The same turns and mirrors carry the whole set onto itself, and each row onto the other rows of its family. Which rows share a family with each named row? Give them in list order.
These 40 rows form 5 families of 8 rows each.
mimod: [ -1 -11 -15 -15   3  10  25   3  17   1  -6   9   8  -3  10   6  -7 -11
  10  11   2   0  -5  -5  -6   6  17  -3   7   2   5  -6]
taki: [ 15   0 -24  -9  11  -8   2   5   7   6   5  -4   1   2  -5 -10  -4  -4
 -11  -8   6  11 -10  -5  -2  14  -3 -14  10 -13  -3   0]
Mave: [-13  -9 -23  -2  -5   2   8   9  10   8   0   5  16  -8  -5   9  -8  -9
  16  13  -3   9 -14 -12  10 -10  13  -9   3   4   0   5]
Mus: [ 15   7  10   2   2   3  -3   2 -14   3  15 -10  -4   5  -9  -4  -3   4
  -1   6 -11  19  10   4   5   4 -12   3 -17  -7   3   3]
vivu: [ 18   5   6   7   1   9  -1   3 -12   2  12  -9  -5   6  -9 -11  -6   3
   0   6  -9  20   5   4   8  10 -11  -2 -15  -5   0  -1]
gad: [ -3 -11 -15 -17   1   7  22   5  11  -2  -6   9   8  -2  15   5  -8 -11
  10  11   4  -1  -6  -4  -6   5  17   2  11  -2   6  -3]
lat: [ -1   0   7   2  -9  18  -7   2   2 -15  -5  10   0  -9  -2   5   1 -12
   9  -1   0   4  14   4   9  -8  13  -1 -16  10   0   3]
gak: [ -3   4  12  -4   1   9   2  23   9  -8   1   1   4 -12  -6   7   1   8
  18  12   4  -2   8   9  10  -9   9   8  -8 -16  14   0]
roreg: [-12  -8 -20  -3  -3  -1   9   7  11  12   1   3  13 -12  -3   6 -11 -10
  15  13  -4   7 -11  -9  15 -11  14  -8   9  -1   4   3]
Keku: [ -5   3   9  -6   0   9  -1  22   9 -11  -1   3   0  -9  -9  11   4   4
  15   7   5  -3  10   9  11 -11   4  11 -11 -11   9   1]
guma: [  1   0  11  -4  -4  13   3  23   8  -6  -7   5   3  -8  -9   6   5   4
  13  13   3  -1  12  10  11 -13   5  10  -9 -11  15   0]
radif: [ -4  -8 -16 -17   0   8  24  -1  18   0  -5  11  11  -5   6   3  -6  -9
   7  14   7   1  -6  -5  -6   5  14  -1  11  -1   4  -4]
kabo: [ 15  -2 -25  -9  12  -9   3   2   3   8   3  -8   4   7  -4  -9  -5  -2
  -4  -4   7  15 -11 -12   0  10  -3 -15   8  -9  -2  -1]
Kalar: [ 17  -5 -23 -11  15  -7   5   3   4   8   6  -4   1   4  -7  -5   0  -4
  -6  -7   5  14 -13 -10  -1   9  -4 -16   8  -9  -6   4]
benar: [  9 -16 -21 -11  14  -1  14  -4  -4  23  10 -15  11   7  -1   1  -9   6
  -2   5 -10   3   2  -7  -2  -7  -8  -3   3  -9  -7  -4]
fena: [  2   1   8  -4  -7  22  -6  -2   3 -14   1   5  -5  -8  -4   9   0 -10
  12  -4   2   2  12   4   4  -6  13   2 -16  12   3   1]
Pipur: [ 12   8   8  10   4   0  -2   3 -11   0  12 -13  -2   4  -8  -5  -4   4
  -3   6  -7  19  10   3   4   8 -12   1 -18  -7   1   4]
beli: [ -2  -9 -11 -19   4  14  27   2  12  -3  -2   9   9  -1   8   4  -5  -5
  10  18   5   0  -3  -2  -7   3  17   1   9   0   3  -5]
Meno: [  8  11   5  -7   0   9  -9  10  -4   4   4  -4   2   7  -9  -2   8   3
 -18 -10  -4   2  12   0 -14  -4 -11  -1  -9  -9   0   9]
Maf: [-14  -7 -18  -3  -2   1   4  12  10   6   0   4  14  -9  -5   5  -7 -11
  12  10  -2   9 -12 -10  19 -14  17 -10   5   2  -1   6]
bim: [  7   9   8  -3   1  12  -8  15  -4   4   6  -4   3   8  -5  -3   4   4
 -18 -12  -5  -2  12   0 -14  -4 -10  -2 -13  -6  -2   6]
noluk: [ -1   5  13  -3  -2  15   0  21   7  -9  -1   5   1  -8  -6   8   5   9
  16   9   1  -5  10   9   7 -11   6  10  -5 -11   8  -1]
nezal: [  7 -21 -18  -3   6  -3  11  -5  -7  26  12 -15  12   5  -4   1 -14   5
  -3   4  -9   1   2  -2  -4  -4  -8   0   3  -6  -3  -3]
togot: [ -1   0  10  -1  -7  18  -6  -3   5 -13  -1   7   4  -7  -3   7  -2 -16
   9  -2   4  -1  10   1   2  -7  14  -4 -15  14   1   0]
fono: [-11 -10 -20  -2  -2   0   9  13  14  13  -2   4  11  -9  -2   7  -9 -10
  17  11  -5   6 -12  -8  15  -9  16 -10   4  -3   4   2]
matum: [ 16  11   5   7   1   6   0  10 -13  -2  16  -6  -6   7  -6  -6  -4   5
  -2   5  -9  16  10   3   5   9 -11   2 -15  -7   2   3]
Sif: [ 13 -16 -26  -5  11  -2  14  -5  -3  24  10 -12  14   7  -4   1 -13   3
  -1   4  -6   1   3  -3  -3  -2  -7  -1   3  -4   0  -6]
mur: [ 15  -5 -29  -6  14  -7   3   4   5  10   3  -6   5   3  -5  -8  -3  -7
  -7  -9   7   8 -11  -8   0   9  -4 -13   9 -11   4   4]
gani: [-13  -9 -21  -2  -7  -3   7  12   9  10   0   7  15  -6  -3   7  -8  -8
  18   8  -5   8 -11  -7  15  -8  19  -8   5   0   1  -1]
Kepar: [  8 -16 -22  -7  11  -3  12  -3  -5  23   7 -16  14   9  -1   2  -9   7
  -2   5  -5   3  -2  -8  -9  -8  -7  -2   6  -6  -3  -3]
bip: [ -6  -5 -19 -18   4  13  24   6  14  -2  -6   6  11  -4   9   3  -9  -7
  12  15   6   4  -6  -7  -5   6  12   2   8  -2   5  -4]
fatus: [ -2   1  10  -2  -1  13   4  22   4 -10  -4   7   1  -9  -5   8   4   7
  14  10   2  -2  14  12   7  -8   8  10  -7 -12  10   2]
lili: [  7   6   4  -2  -2  14 -10  14  -7   9   4  -1   4  11  -6  -3   5   4
 -16  -8  -4  -2  14  -2 -11  -4 -11   4 -12  -6  -3  12]
gaven: [ 16   4  11   5   1   6  -5   9 -12   3  16  -9  -4   6  -8  -6  -4   4
   0   5  -8  16   7   6   5   6  -9   0 -20  -9   2   3]
Ful: [  0   1  12   0  -8  19  -8   1   2 -16  -4   7  -2  -5  -2   3   0 -12
  11  -1   1   0   9   1  10  -7   9   0 -14  10   0   0]
rerek: [  3   3   6   3  -7  21  -5   1   4 -15  -4   8  -4  -8  -4   6   1 -15
   9  -1  -1   4  12   4   4 -12  13  -3 -12  11   6   0]
nos: [  7 -19 -23  -5  13  -3  15  -2  -5  22   8 -14  13   6  -3   0 -12   4
  -5   8  -5   2  -1  -1  -8  -5  -6  -3   7  -6  -2  -1]
Luga: [  7  10   5  -4   0  11 -12   9  -4   9   1  -7   4   7  -6   0   5   7
 -15  -7  -1   2  15  -1 -17  -1  -9  -3  -9  -9  -1  11]
gebis: [  7   6   3  -2  -1  14  -8  16  -3   7   1  -5   5   8  -8  -2   5   7
 -19  -8  -6  -4   9   0 -14  -7 -14  -2  -4  -9  -2  10]
gug: [ 14  -4 -29  -9  12  -7   4   4   4  10   4  -7   7   2  -5 -11  -5  -3
  -8  -4   7  15 -10  -7   2   9   1 -16   8  -7  -3   1]

Same family as mur: Mave, Keku, fena, matum, Sif, bip, lili
Same family as gebis: taki, vivu, gak, beli, Maf, nezal, togot
Same family as bim: roreg, radif, noluk, gaven, Ful, nos, gug

The same turns and mirrors carry the whole set onto itself, and each row onto the other rows of its family. Which rows share a family with each named row? Give them in list order.
These 21 rows form 7 families of 3 rows each.
dozup: [ -4  24   9 -12 -11   0 -16   0  -8 -12 -23   3  -5  16 -11  -8  16  20
  11 -19   4   5 -26   4]
suta: [ -8  15  13 -26  -4   1  14  22   1   4  -3 -10  18  -2 -15 -13  27   4
   3 -11  -2 -11 -18  10]
Reti: [-25  18 -11   0  -1  -7   2   6 -22  -3 -13   2   4   5 -15 -10   0  13
   3  -9   3   1   5  -7]
buzo: [-19   5 -15  -4   9   2   2   5 -23   9   1   2   7   5 -14  -3   1   7
   0  -8   8   7  -1   3]
Bop: [ -1  12   9 -16   8   1 -15  -4   5 -12 -11  -4 -10  15  -2  -5  14  13
  10  -9   7   1 -27  11]
rup: [ -1  10   2 -21  -5  14  10  27   0  -5   6   4  17   7 -12  -4  24   0
   5 -19   8   3  -6  15]
bivis: [-28  14  -2  -3   6   1  -9  10 -17   6   0   4   5  -1 -10 -14   5   8
   0 -14   7   8  16   1]
Lazod: [ -4  11   6 -19   4   7   9  24  12 -17   4  -2   8   7  -4  -8  19  -1
   7  -9   5  -6   0  13]
lila: [-22  10  -2 -13   7  -8  11   6 -16  15  -6 -11  10  -5 -16 -12   9   8
  -1  -3  -2  -9 -12   0]
Mozuv: [-28   7   3  -1  -3 -14   0  24 -12  -2  -5  -5  -3  -4 -14 -12   4  10
  -5 -15   9  10  10   4]
Gufo: [-10  12  20 -15 -14  -5  -2  34   6 -14  -6  -3   0   1 -12 -12  23   9
   1 -25   9  10  -5  15]
besus: [-17   9 -18  -7   9   0   1  13 -21   5  -6 -13  -7  -1 -17 -16  16  16
  -2  -7   1  -4   0  -9]
Fas: [-21   7 -10  -4  17  -5   1   2  -8  -4  -2  -5  -3   6  -6  -7  -2   6
   2   0   5  -3   2   2]
padet: [ -1  13  -2 -22  -4  11   7  33   0  -7  -1 -11   3   1 -16 -17  35  10
   2 -17   1  -8  -4   1]
panak: [ -6  23   6 -16 -15   6  10  29   1 -17  -6   5  15   7 -13 -10  22   5
   8 -19   2  -3   1   5]
keza: [ -9  20  16 -19  -8  13  -8  26   4  -8   2   6  12   4  -8 -13  27   5
   6 -25   7   6   5  14]
Fepom: [ -8  14  12 -20   0  -5  -5  -2  -8  10 -15 -12   2   4 -13 -11  19  16
   5  -9  -1  -5 -38   7]
vifin: [-12  19  13 -11  -1   4 -30  -3  -9   0 -12   3  -7  10  -6 -11  16  19
   7 -22   8  13 -16   9]
Kof: [  1  11   4 -16   0   8 -16  -3 -10   1 -10   1  -3  15 -10  -1  17  16
   8 -18   9  11 -32  13]
fop: [  0  14   0 -18   0   5 -16   7  -9  -2 -16 -13 -14   8 -14 -15  29  24
   5 -17   3  -1 -28  -1]
dasi: [-16  10  15  -5  -6 -13 -20   9  -8  -5 -17  -6 -15   5 -12 -10  10  21
   1 -20  11  15 -18   8]

Same family as Reti: dozup, panak
Same family as Fepom: suta, lila
Same family as Mozuv: Gufo, dasi
Same family as fop: besus, padet
Same family as vifin: bivis, keza

